In the rows, 128 means zero.
Each named turn below is shown by a few rows before and after it. Which turns, in which order, take the first row of each later pair to the second? The first pair is answered.
j861 (before -> after):
[143  99 151 125 140 122 144 124 125 130 145 142 124 105 128 134 120 145
 126 149 135 121 135 143 120 118 103 100 121] -> [141 100 153 126 136 124 146 126 126 132 144 141 122 106 128 131 121 144
 127 151 131 116 133 144 121 115 104 100 125]
[138 134 126  76 163 153 139 149  85 112 137  92 125 120 118 141 132 154
 116  59 103 141 124 101 115 146 124 124 119] -> [154 143 125  85 167 159 138 159  74 113 136  86 122 121 118 137 137 152
 113  78 102 144 127 107 121 147 124 118 115]
[161 128 120 101 102 159 149 103 138  93 110 129 147 108 137 131  87 133
 142 110 114 131 139 130 122 131 105 130 116] -> [173 134 118 108 104 164 148 111 127  91 108 126 145 106 136 131  90 133
 138 123 116 132 143 138 128 137 110 121 112]
[121 141 155 157 133 123 136 153 101  88  99 131 133 129 145 124 117  94
 128 140 103 126 164 125 117 149 137 120 120] -> [109 140 159 155 126 118 137 154 111  95 102 130 131 126 146 120 118  89
 134 133  98 114 164 116 113 144 134 126 123]
j760 (before -> after):
[108 121 112 102 130 143 119 112 133 122 134 131 131 128 115 135 123 133
 120  81 129 126 121 102 107 129 121 134 111] -> [114 119 108 103 134 145 120 109 128 121 136 135 132 127 116 139 121 138
 117  84 133 134 120 106 108 131 121 132 107]
[131 122 124 120 147 128 142 122 115  92 135 119 155 131 116 132 121 138
 116 109 144 162 127 133  96 130 135 136 111] -> [137 124 117 130 154 135 144 127 111  96 141 115 151 132 104 130 130 148
 114 122 133 152 127 130  94 120 128 128 107]
[147 146 137 145 166 202 152 128  79 107 105 135 134 100  88 118 113 132
 122 105 115 135 146 144 159 149 106 105  89] -> [133 149 144 155 153 202 150 140  94 115 111 119 129 102  86 103 129 129
 134 109  91 102 147 121 152 127 101  97  91]
j923 (before -> after):
[128 133 117 135 149 141 127 148 127 136 136 110 133 111 106 127 161 146
 135 132 102 110 130 108 111  83 112  97 123] -> [124 121 117 134 148 135 128 139 135 140 144 119 135 108 106 133 159 156
 136 127 106 108 128 104 109  83 107 106 122]
[155 150 144 178 131 132 132 154 154 156 149 112  96 128 107 109 164 142
 142 182  75  77 113 115 127  65 104  95 128] -> [131 109 141 159 123 119 132 122 183 168 168 138  94 122  97 129 147 166
 153 154  91  68 112 101 112  67  84 128 128]
[138 117  89 128 163 140 139  99 132 130 151 144 120 145 126 158 124 158
 112 161 143 126 146 122 128 133 109 128 122] -> [112 110  90 103 153 136 141  88 139 121 143 141 132 148 127 152 112 154
 116 123 148 135 144 109 119 135 113 140 119]
Pairs:
(two turns a pair)
[137 129 125 151 134 131 151 126  77  91 130 126 120 149  65 114 124 169
 148 137 119 154 122 115 141 110 119  91 125] -> [120 126 135 158 117 121 151 132  99 104 138 122 112 149  68 102 133 162
 166 140 103 121 125  99 135  90 115  95 135]
j760 j923
[110 135 153 130 103 117 139 148 163 139 121 114 126 130 149 124 128  96
 131 108 103 110 102 106 115  96 135 104 154] -> [130 131 148 146 113 117 140 149 165 148 129 119 118 128 145 128 138 106
 129 146  99  99 107 117 123  92 134  95 158]
j923 j923
[126 141 131  94 129 119 124 113 117  97 110  82 161 153 127 156 131 108
 145  98 118 145 121 127 151 174 145 127 108] -> [169 136 125 137 148 125 124 122 119 119 127  95 137 148 122 168 149 128
 140 174 112 124 128 150 170 168 135 113 114]
j923 j923
[162 139 118 144 146 149 128 147 102 125 133 122 129 140 116 122 142 151
 116 169 116 132 137 136 133 121 121 103 130] -> [149 112 115 146 138 141 131 129 129 144 151 141 122 133 107 134 139 170
 125 166 117 113 137 129 121 115 104 122 134]
j923 j861
[143 133 127 133 132 125 123 117 103 121 122 132 145 127 140 143 120 146
 132 142 127 133 137 153 141 139 126 132 124] -> [131 123 126 124 130 122 119 111 108 122 123 138 146 126 141 147 112 150
 139 125 132 133 133 147 135 140 124 143 124]
j923 j923
[133 135 120 102 138 131 105 134 128 121 137 131 116 116 146 151 119 117
 121 157 127 154 128 142 155 139 133 144 123] -> [137 142 124 116 138 133 106 146 131 123 140 122 109 117 145 144 133 115
 127 172 110 138 128 137 153 130 127 134 123]
j861 j760
[105 118  99 119 127 122  94 165 150 159 154 167 110 106  99 121 106 142
 121 115 118  79 152 129 125 131 112 128 125] -> [ 94 147 104 102 119 128  92 178 131 137 131 139 125 114 112 103 102 112
 120  83 112  97 149 119 122 135 132 118 124]
j923 j923
[145 119 112 140 143 133 126 120 125 135 139 142 130 125 106 138 111 142
 107 150 141 129 127 142 121 133 123 124 130] -> [131 108 115 134 135 128 126 115 140 138 147 145 130 125 105 141 108 146
 118 137 141 118 126 131 116 126 119 132 134]
j861 j923
[159 147 139 144 133 136 113 159 114 128 132 111  98 109 142 107 175 125
 139 184 111 115 141 124 145 120 112  87 143] -> [129  93 136 133 125 120 116 120 160 149 162 145  95 100 130 133 158 160
 151 164 124  96 139 109 130 116  90 125 148]
j923 j861
[142 129 119 143 138 126 137 129 136 140 127 121 110 133 111 143 154 134
 117 137 123 116 132 134 143 128 119 131 129] -> [118 119 121 119 129 121 137 116 143 133 127 125 119 134 110 146 143 134
 123  96 131 122 127 122 131 131 120 146 128]
j923 j923
[126 121 113 124 140 160 117  96 121 130 122  81 145 125 118 113 105 156
 110  92 144 119  98 157 100 155 118 151 146] -> [145 135 110 147 149 169 117 111 110 133 125  69 138 125 111 106 123 162
 109 120 127 107 101 158 106 143 115 131 145]
j861 j760
[142 145 132 121 111 132 127 138 126 108  79 149 149 121 165 124 115 113
  95 133 143 148 130 143 138 159 150  96 145] -> [162 138 126 146 125 142 130 145 131 124  94 153 137 118 150 129 133 134
  95 177 130 124 134 144 145 144 133  82 142]
j923 j760
[139 158 131 147 129 144 129 158 112 127 112 107 128 133 131 111 155 116
 122 144 102 117 128 128 143 123 136  97 117] -> [121 120 134 151 122 130 130 139 152 152 141 131 116 127 122 127 157 144
 137 152 102  83 129 117 132 111 115 119 123]
j923 j861
[103 135 140 127 119 120 130 129 174 123 130 118 107 124 166 109 138 100
 115 123 111 126 158 108 113 128 149 118 138] -> [115 135 142 126 122 120 128 127 166 115 124 128 109 126 176 113 130  97
 106 133 125 143 158 124 120 144 157 120 139]
j923 j760
[162 140 114 196 139 164 104 126 104 156 139 111  92 136 116 142 150 134
 125 196 141  93 119  84 118 130 127  94 130] -> [ 88 119 134 160  94 135 101 111 151 163 137 113 100 135 130 132 133 107
 157 130 134  66 118  44  92 120 128 133 143]
j760 j861
[157 183 114 122 142 151 136 118  65 105  93 104 157 127 155 110 119  91
 109 119 106 145 120 119 121 145 119 114  98] -> [189 165 106 158 161 153 138 119  77 130 119 119 134 119 140 124 137 124
 111 184  97 118 123 128 130 132 100 105 102]
j760 j923
[141 107 128 124 161 127 107 107 102 126 133 140 129 144 140 127 113 124
 130 153 146 161 118 144 142 147 142 119 118] -> [143  96 127 138 157 124 106 104 121 143 147 148 120 140 134 131 123 132
 139 172 138 140 119 140 141 136 133 123 123]
j861 j923
[114 122 134 129  91 100 116 145 148 152 135 153 144 111 135 178 109 116
 161 134 110 105 153 115 121 124 107 139 141] -> [113 132 135 109  91 100 113 144 129 133 117 146 157 112 151 176  95  97
 153 108 123 133 149 119 123 140 124 143 137]
j760 j923
[139 149 129  95 111 129 103 147 114 121 122  90 113 114 162 107 144 106
 125 128 108 133 138 128 125 113 115  96 119] -> [133 128 130 105 108 118 103 138 141 144 142 104 103 110 158 112 148 121
 133 145 100 107 137 120 121 102 101 105 126]
j923 j861
[109 121 125 108 103 102 136 100 172 122 132 149 123 120 151 125  94 131
 158 101 141 110 143 114 109 148 128 176 151] -> [123 156 125  99 111 115 136 114 132  96 105 128 136 127 160 113  89 109
 142  88 147 150 143 125 117 162 149 158 145]
j923 j861
[ 86 109 146  90 105 100 122 111 144 106 142 146 141 121 142 135 123 106
 143  72 141 125 109 105 114 134 115 180 132] -> [109 155 146  95 115 117 122 138 103  79 113 114 151 131 152 113 129  76
 128  78 135 152 112 119 130 143 140 152 126]
j923 j861
[125 132 168 126 165 140 130 149 112 149 152 126 140 144 156 120 150 130
 110 170  94 126 137  95 148 107 146 127 146] -> [106 130 177 106 151 128 123 141 121 144 139 129 148 144 180 123 134 108
 111 148 108 140 138 102 147 125 154 146 153]
j760 j760
[114 117 120 115 159 144 136 137 121 109 120 128 137 123 173 141  97 130
 140 129 167 169 117 139 135 158 167 128 124] -> [134 104 107 130 175 155 143 133 116 118 143 138 128 118 146 151 109 166
 137 153 161 159 115 136 132 149 148 118 116]
j760 j923
[111 134 113 120 132 158 120 127  92  95 124 123 119 164  99 131 127  86
 128  67  94 113 123  59 103  74 105 129  93] -> [160 143 107 163 154 163 118 146  83 110 135 124 102 161  97 134 149  97
 123 146  83  98 130  85 124  65 100 104 100]
j923 j923
[100 136 159 105 112 115 144 137 150 137 136 119 178 147 155 122 104  75
 132 113 162 121 145 127 119 132 177 139 152] -> [137 153 153 123 130 130 141 145 121 131 132 119 171 147 158 125 109  79
 115 150 171 144 146 156 136 145 181 120 148]
j923 j760
